Each path is a new rotation, seen through one point. The rows after it are directions, each followed by how far the rotation turns it, in degrees per step (0 if it stays put).
Each turn is a multiple of 5 degrees from 10 to 175, or 0.
Each row of a path follows its step; steps can be skipped.
Rotation 1:
step 0: [  7  11 -29 -14 -12  -7   0  14   9  -2  -7  -1   1   7 -18 -17  -4  -7
   1  -4  16   9 -24 -14  11   1  10  18  12   3  -4   1   1   5  -5 -26
   1 -22  15  -6  22  -4   6 -13  13  14 -22  -2  -6   3  -2 -11   4   6
  19   1 -23  13  21  -5 -18 -25  -1 -10  14  -9  13   5 -11 -33   3  17
  15 -22   4   5]
step 3: [-19  14  -6  20  11  10  22  11  21  25   9  -8  -4  -8 -15  34  21 -12
   2  -8   8   5  12   9   2 -17 -10  -2 -16   3  24 -15   3 -11   1  13
   0  -2  -3  26  10  -4   1   2  -4   6 -13  -3  -6   8   0 -16   3 -12
  -6  11 -14   4  11  -8   7 -17  -8  -3  32   9  -5   8  -6  -7 -26  13
  16  17   2   8]
step 5: [ -7   1   4   3 -11  -9  23   5   5 -22  10  -7  10   6  22 -14   5 -12
  17 -15   9 -15  10   9 -31  10 -10  -4   2  10   0 -17   8  14   7  -6
 -19  22   3 -22 -17 -14 -14  19  -3   7 -12  -9  11  -5  -2  -9 -15   7
 -24 -12   7 -15  -8   3   5   3  -5  18  -8  11 -22 -10  19   9   7  15
  11  16  -7 -20]
step 12: [  4   1  -2 -27 -20 -22   6   5  18  -7   1  13  -1  11   2  -4  -4 -16
 -14  -4   5  21   2 -15  -3 -17  -3 -17   0  -5   4   1  20  15 -11 -21
  12 -11  -7  38  -3   6   0 -17   0  13   8   2  -2   4   2   3  14  30
  -5   1  20  -9   8   1 -16 -11 -14   9 -29 -25   1  24   2   7  16  -2
  -9   0 -14  -9]
step 14: [-22  17  14   2  22 -28 -21 -28   8  11  -7  -4   1 -12  17  -5 -11 -10
   9  36 -15 -11   2 -22  13  -1  16 -17   3  13  -2  -2   1   7  -5  -4
   6  -9   6   2  -1  -2  29  -4   0  -6  22  20  -1 -11 -20  -2 -19  -5
  22   1   0   5  -5  18  14   8   1  15   7 -15 -11 -14   6  -5  -7   6
  -3   4   1  13]
step 18: [ 21 -17 -18 -18  11  -1 -21 -13   7  14  -3   4 -22  -8   7 -13 -10  -4
   8   2  13   7  17   7 -24  19   1 -21   6 -21   8  22  12 -18  -3  14
 -24   8  -4  -7   9  -7  -3  -4  23 -16  -6  15 -10  -1   6  -6   8  -3
 -15  -1  -3   8  -3   0 -11 -13  -6   2  -3 -26 -28 -24   0  14  20  -3
   7  -4   4  -6]
step 20: [ -9  -7   7 -10  -6  -9  -9   7  -3  11  -2  14  -1 -22 -18  -7 -32  23
  -8  -4  -4 -13  -3  13  10  -5 -41 -21  -1 -16  -4 -25   1 -19  11 -12
  12   1 -23  19 -10  -2   8  15   0  17  19   2   9  -6 -12  -1  -8   5
  -1  22 -13  21  12  -9 -19  14   6   2  -3  -9  12   8   4 -13  -1   4
  -1   3  12 -13]
step 21: [ 26   1  12  29   6 -17 -21  15 -16  -5  -5 -16 -22 -15  -8  20   8  -4
  11   1   7   8  -5  -3 -10  19  35  -1 -15  -4  15   2   4   4   4 -25
 -11   2   9 -16 -16  -9   1  -4   0   3 -15 -24 -17  -4  12  -4  -7  -9
   3   5  10   6  -1  18   1  -6  17  13   5  24   1   3  -1  -7  23   7
   0  -4   4 -25]
Speeds:
[ 1 -4  5 -5 -2  2  6 -4 -5 -1  0 -4  1  1  1 -1  1 -7  1 -4  0  0 -3 -2
 -2 -3 -3  4  4 -3  3 -3 -4  4 -2  5 -2  0 -3  3 -3  0  3  0  1 -2 -5 -5
 -3 -2  1  5 -4  3  5 -3 -4  0 -6  3 -4 -3  0 -2  0  0 -5  0 -5  2  4  1
  4  2  3  1]
60
[ 3 -4 -4 -3  1 -2 -2 -2  0  1  2 -5 -1 -4  0  0 -3 -2 -6  2 -4  3 -3 -3
 -7  2 -3 -6 -3  5  0  1  3 -4 -1 -2 -2  6  1  0 -2  0  0 -3 -4  1 -4 -5
  1  4 -7 -4  3  2  5  0  5  0 -5  0  4 -2 -3  3  4  3 -5  1  4  2  4  3
  0 -1 -1 -2]
115
[-6 -4 11 -2  2 -2 -3 -1  8 -3  0  1 -4  0 -1  3 -2  0  7 -4 -1  0 -3  0
  1 -2  2 -5 -1  3  2 -6 -3  1 -3 -5 -5  1  3  1  0 -5  1  3  2  3  3 -2
  1  2  4 -2  2  4  1  4  2 -1 -2  6  1  5  0 -1 -3  2  2  2  2 -1  2  3
 -1  6  0 -2]
45
[-2 -4 -2 -2  0  5  5  3  2 -4  5 -3 -3  0 -6 -2  3  2  0  1  4 -2  3  1
 -3 -4  0 -1  6  0 -4 -2  6 -3  2 -3 -6 -3 -3 -2 -4 -1  1  3  0  6 -5  3
  0  0 -3  0  2 -1  1  2  3 -1  6 -3 -4  4  2 -4  1 -5 -5 -1  3 -1 -3  3
  2  0  6  0]
145
[ 0  2  1  0  4 -2 -2  2  4  0 -5  5  4 -4  2 -1  0 -5  0 -6 -1 -4 -1 -9
  3  3 -2 -4  2  1 -2  3  4 -1  3  0  3  2 -1  0 -4  1  7  1  4 -6 -2  4
  2  5  2  4 -1 -2 -1  5  1 -4 -2 -7 -2 -2 -2 -6  3 -1 -1  1 -1  3  0  2
 -1  1  3 -6]
175
[-9  7  1 -5 -6 -1 -3 -1  3  8  3 -2 -1 -1 -2 -2  1  1  4 -1  0 -1 -2  3
 -4 -6 -1 -1 -2 -3 -4  1  0 -2  2  1  4  5  1  4 -3  5  4 -3  1  2 -1  0
  4  0 -3  2 -1  0  3  1 -4 -3  2  6 -1 -5 -2  1  5 -3  5  1  1 -4 -1  2
 -3  0  1  3]
130
[ 4 -1  5 -1 -5  1 -1 -2  0 -5 -1 -6  0  0  4  4 -3  2  4  2 -2  4  0  0
  0  4  2 -2 -3 -6  0  0  3 -3 -2 -4  0  1  2 -5 -7  2  0  1 -2  5  4  6
  1 -5  1  4 -2 -5 -2  3  0  2 -6  1  2 -6 -1  2 -1 -4 -2 -3 -2  0 -6  5
 -1 -3  1 -1]
110
[-7  1  0 -1 -1 -5  5 -1 -3 -2 -2  2 -3  1 -2  1  0  1  1  0 -3 -2 -1 -6
 -1  2  1 -1  1  1 -3  6  3 -3  0  2 -6 -7  1 -6 -4 -4 -4 -3  3 -3  3 -5
  1 -1  6 -3  3  1  0 -1 -4  3  2  3 -3 -5 -8  1  1 -2  0  4  0  5 -1  0
  0 -3  2  5]
100
Rotation 2:
step 0: [  3 -20 -15  10  -1  30  10  -9   5 -28  -1 -15  -3  17  -1  15  -6  -3
  -8   8 -13 -17  30 -21 -10 -14   7  16   0  19  33  -5   7  10 -28   9
 -27   7   0 -17   3  14   1   1 -12   7 -10  -8 -15   0  17  -3  14   3
 -14 -35  -1   3   9  -6  -6  14  -1  -7 -11 -15 -16  -7  12  -3 -14   7
   9 -24 -11   6]
step 3: [ 12  -9  -1 -12   3   4  24   7   7 -12  -1  -1  -4  11 -14 -30  -7  17
   2  -8 -13  14  13  -9  -3  13  -6  49  -4  11  13  21  31 -15 -10  20
   7  10   3  -7  -2  -1   7   7   4   4  -1  -7  22  -9  -9  13   9   4
  18  -5   5 -23 -32   7  19   8 -22   5 -17  -7  20  -9   4  -1  -8   3
  15   0 -13 -10]
step 5: [ 18  23   9   5  -2   4  17  -7  23  16   0 -14 -25  22  -4   9  18  -3
  -9 -16  -6  -4  16   6   2  -8  -5  24 -17 -11   8 -14   3  -5 -23 -11
 -31 -10 -15 -26  -1  15  23  30  10  19 -26  -6 -13  -8  -2  -4  -5  15
 -13   2   1  -1  16 -17   1   2   1  -5  -9 -20  -4  11   9   9 -20   9
 -18 -11   1  -5]
step 7: [ -6  13  -1   2  -3  30  18 -13  -9 -38  -8   9   0  -4  -5  -4 -14  17
 -29 -21 -18  -9  -7  -5   0  16   4  24   0 -18   6  -7  18 -26 -23 -16
   6   8  -3  11  23  20  -5   7 -20 -17   4  14  15   0  15   3   3  15
  -2  -4  -2   5 -19  -3 -19   1   6  16  -2 -10 -11  10   2 -10   4  30
  -6  12  -4  -9]
step 8: [ -4  20  14  10   0  -3  15  -7  21  -6 -27  -7   0   2 -13 -33 -14   5
 -22  -5   8  -9  -4   8  -6  36 -16  33  -6  -7  -1  -7  -4 -23   7  27
  -7  -8 -18   7  14   8   5 -12 -13  17   0 -19  11   8   0 -17   1  16
 -14   5  -5 -15 -11  10  -5  -9  -7   6 -24   7  -3   0  13   2   1  22
  19 -28  -1   1]
step 10: [ -7  21  -3 -12  -3  -2   6  13   8 -21  -2 -18  -8  27 -27   4 -21  -2
  -6  -8 -13  13   4   6 -26 -24   3 -12  -7 -23  16   3  28  -8 -14 -15
   0   1   4   1 -17  17  15  21  -3  -1 -23 -16   4 -31   1  19  -4  24
  -2  -5 -12   1  10   0   4 -12  -9  12  -1   0  21  16   3  -7  -1   2
   3 -35   8   5]
step 17: [-19  21  16   7  -5   9   7   9  -4  -1 -36  11 -20 -22 -14 -10   9 -15
  -4  11  22 -17   1  11  21  -6  -8  15  -1  -9  -5  20  -8 -15 -21 -19
   6  -1   5  22 -18   6   3  15 -10 -16   0   4 -12  -6   0  12   6  18
 -22  15   5   0   0   6 -16 -29  -4  22   7   4   7   0  20 -12   7   1
   9 -20  26  15]
step 18: [ 10  25  -5   9 -15   8  -6  12   0 -13 -23   3 -17  -8   2  -1 -19 -13
   1  16 -16 -13  16  28  15  -5  16  11  11  17   2  -4 -30  -1  -3   1
 -24  10 -15   9  14  24  11 -11  -4   1 -21  11 -15   1  12  -1   9   0
 -31  -6 -13   7   0   4  -1  -8  15  20  -8  15  17  19   4 -12  27  21
  -2  10  -3  19]
Speeds:
[  0   5  -4   0   0   3   4   1  -1  -9   3  -3   3   1   2  -1   2   0
  -2  -3  -5   0  -3   8   0  -4  -3  -1   1   4  -1   5  -4  -1   2  -2
   6  -2  -3   4  -6   1  -1   0  -1  -3  -1   0  -5   2  -2   1   2   0
   0  -2  -1  -2  -5   4   5   5   0  -3   0  -4   0  -1   2  -2   4   1
   0   0 -10   1]
95
[ 0 -3  3  4  3 -5  1  1  1 -7  6 -2 -1  1 -2  7  0 -5  3 -3  3 -4 -3 -3
 -4 -4 -4 -2 -6 -3  4 -4 -1 -4  1  2 -4 -2  5 -9 -1  0  4  1  1  2 -2 -4
 -1 -1  2  2  1 -1  1  2 -4  1  1 -1  3  4  5 -2  4  0  4 -3  1  1 -1 -2
  1 -2 -3  3]
70
[ 2 -5  0 -5 -8 -1  3 -3  4  4 -2 -3 -4  7  0  3  3  0  0 -1  3  5  2  3
  0 -2  0  1  0 -7  8  0 -3  1  3  0  7  4  1 -2 -3 -3 -2 -3  2 -3  1 -2
  5 -5 -1  0 -4 -2 -3 -1 -1  2 -2  0  1  0 -3 -1 -1  2 -4 -2  4  1  1  0
 -7 -3 -4  5]
65
[ 0  3 -4  0 -9  3 -3  1  4 -2  1 -3  3 -1  0  4  3 -2 -4 -4  1  4  6 -1
 -5  6  1  6 -6 -4 -3 -1  6  1 -3 -3 -1 -3  0  1  1 -2 -1 -4 -1  5  3  0
  0  1 -3  1  4  1  2  1  2  5  2  2 -1 -2 -2  1  0 -4  5  2  3  5 -3  1
  4  0 -7 -2]
10
[-4 -3 -4 -4 -3 -2  3 -7  6  1  1 -2  3 -5 -3  4 -4 -4  1  4  2 -4 -4 -3
 -3 -2  3  1 -3  0  0  1  1 -1 -4 -2  0 -2  6  7 -3 -4  3  5 -6 -6  0 -3
  1 -1  0  1  0 -3 -2 -7 -1 -4 -1 -1  0  1 -3 -1 -5 -3  2  0 -2  0  2  3
  1  5  4 -1]
110
[ 3 -2  2 -1  6 -1 -3  0 -1  0  3 -7  0  2  2  0  5  2 -4 -2  3 -1 -4  1
  0  1  0  0  2  1  6  5 -3  0 -1  6 -6  2 -2  1  3  2  4 -1 -3  4 -1 -2
  2  0 -5 -3  0  1  0 -5  2  2  6 -3  5 -1 -7  5 -4 -5  1  2 -3  4  6  4
  1 -3 -2  1]
135
Rotation 3:
step 2: [-12  -8 -19  -7  11 -25   1  -4  10   8  10   8   3 -15  -8   5  14 -15
   4   0  17  -4   2  13  -7 -12 -15  -5   3  -1  29  18  14  -2  14  -6
  -9  -8   6 -10  13  -1  -3  14  13  28   9 -45 -10  -7   8   9  -5  -5
   4 -20 -12 -10 -15  17 -11   7 -10  -5  25   7  -7 -21 -17  -4   3  33
  11  -4  -8  17]
step 3: [ 18  -8 -17  -7 -21 -14  -4 -15   3 -17   1  18 -17  -9  22  -2  15   1
 -14  -3  10 -20 -14  -3   3  19  -7  11  -7   8   0  15  -6  16   5 -28
 -19 -22   7  14   0 -12   2   3   2  18  -7  -3 -15   7  20  -3  -3  25
  14 -18   0  -1   0   7  36  24   6 -29 -18   6 -11  -4  -4   0   2   7
  -5  11  16   5]
step 8: [ -4 -18 -20   8  -3 -14  -6   2  16 -35   5  15 -21  -8  -8 -10  15  10
   8  -2 -10 -30  -7  11  -3  -9   0   5 -14  -1  -2  12   5  20   3 -25
  -4   4  -4  -3  16  -5   4  25  20  32  11 -19 -15  16  16   5  10  18
   6  -9  -7   4  -4 -11  20   6   4 -28   4  24  -2  -5  -3  -4 -13   4
  11   0  18   3]
step 15: [  2  -1  20   0  -2  -2  -4 -34 -11  -4   4  23  -2  -7  -7  24   9  -2
 -12  10  10  -8 -13 -15   8  -5  -1  12  -8   3   6  -1 -27   7  -7 -17
 -18  12   9   0 -17 -12   7  16   8  -5 -14 -34 -18   6   2  11 -19  22
  11 -15 -20  18  -4  28  22  13  -9   1  -6  15  14  -8  -1  13 -10  17
 -10   2  16  11]
step 17: [-13  -3 -17 -14  -3 -25   6   5   5 -17  32  10 -34 -11   1  10  12 -18
  -2   7 -18 -41 -12 -11   2   2  -1  -7  -7  -6   6  -4   0   9 -12   0
 -17   3 -12  -1 -19  11  -8  -4  -5   2   5 -11 -22  -3  -8  -8   4  -7
  26  -6   8  -3 -11  18  18  17  -9  -9 -13  12  -2   4  14 -28   4  23
  12   1 -15   4]
step 19: [ 11  -7 -25   9  -8 -19   6 -27  13   3  11  14  -8  10   1 -12  15 -18
  18 -13  24 -13  12   1   8   0 -26  16 -13   1   3   3  12   0  -9 -28
  -1 -31  -2  17   3 -22   0  -2  -1  32  -2   4  -3  22  25 -16  -9  10
   6  -9  -8  -4   5   1  14  17 -18  -5  -3  -7  -3 -11  13 -14   5  13
   7 -10  -6   0]
step 21: [ -7   7  12   7   2 -25   1 -13  19 -12 -19  14  -5 -28  15  16  -4   9
 -19 -15  24  -8  -5   9   7  26   7  16   4 -15 -10   7   0   5  -4   1
 -28 -13   6  -6 -12 -24  12  14   7  19  -1 -22  -4  13  10   1  -5  21
 -17   9   3  11   2  28  -6   6 -10 -10  -9  -1  10  21 -14 -15   9  16
   5 -14   6  18]
step 22: [ -7  -4  -5  20  -9  -7   0  -9   4 -33  27   7 -27 -13   3  -4   8   8
  14  -2 -12 -21   5  -3  14 -36  -5  -5   5   6   9 -16   0  -1  -7  -2
   1   2 -11  -4 -13 -21   1 -10  -8   1  -8  -6 -14  14  12 -17   4   4
  12   3   3  13  -8  22  19  23 -16 -18  -3  22  15  -3  -6 -12  18  18
  10 -13 -27  11]
Speeds:
[-2  4  4  5 -4  0 -6  3  4  0  4  0 -1  1 -3  4  1  1 -5  3  2  2 -1 -1
  5  0  3  1  8  2 -1 -1  2 -3 -3 -3  0  5 -2 -1  0 -3 -7 -7 -3 -5 -1 -2
 -1  2 -3  3 -2  2 -6  3  0  1 -4 -1  3 -4 -5 -2 -3 -1 -2  6  1 -5  3  1
 -2  2 -1  3]
65
[-2  2  0  2  5  2  0  2 -1  3  7  0  0 -4  2 -3 -3 -1  4  4 -1  0  5 -1
  4 -4  0 -4 -3  4 -1  2  1 -5 -2  3 -2  5  0  4 -3  2  6 -1 -5  0 -1 -7
  2 -2  0  4 -8 -3  6 -2  4  0  1  2 -2  4 -4  1 -1 -2 -4 -4  6 -1  1  2
  0 -1 -4 -3]
140
[ 3  2  6 -1  4  4  4 -3  5  3 -2  4 -3  1 -5  1  5  1  5 -5 -1  0  0  7
  1  2 -5  0 -3 -2 -4 -1 -1  0 -5 -1 -1  7 -2  5  1 -1  1  1 -1  1  4  0
 -2  5  4  4 -1 -2 -2  5 -3 -4  0  1 -3 -4 -3  1  1  0 -2 -5 -4 -3  4 -3
 -4 -3  4 -1]
55
[-4  2 -4 -2  3 -4  0  0  5  0  4 -1 -1 -3  0 -6  5 -1  2  1  1 -3 -1  1
 -7 -3  0 -1  2  0 -4  6 -2  0  6 -3 -3  3 -5 -6 -7  2 -4  5 -4 -1  2  2
  4 -2  0 -3 -3  3 -1  1 -5 -3  0  1 -2 -4 -2  5 -3  2 -1  1 -1  3 -3 -4
  0  5 -1  3]
120
[ 1 -2 -7  0  3 -1  2 -2 -4  4  3  3 -2  0  1 -5  2 -5  0  4  4  2 -5  0
  0 -1 -5 -4  0  3  2  3  3  2  3 -3  0  3 -1  1  8 -2 -3 -3  3  0  4  0
  2  2 -1  3  1  2 -2 -1  3 -4  0 -9  0 -1 -3 -5  2 -6  1 -4  2 -2 -7  0
  2 -2  4  4]
65
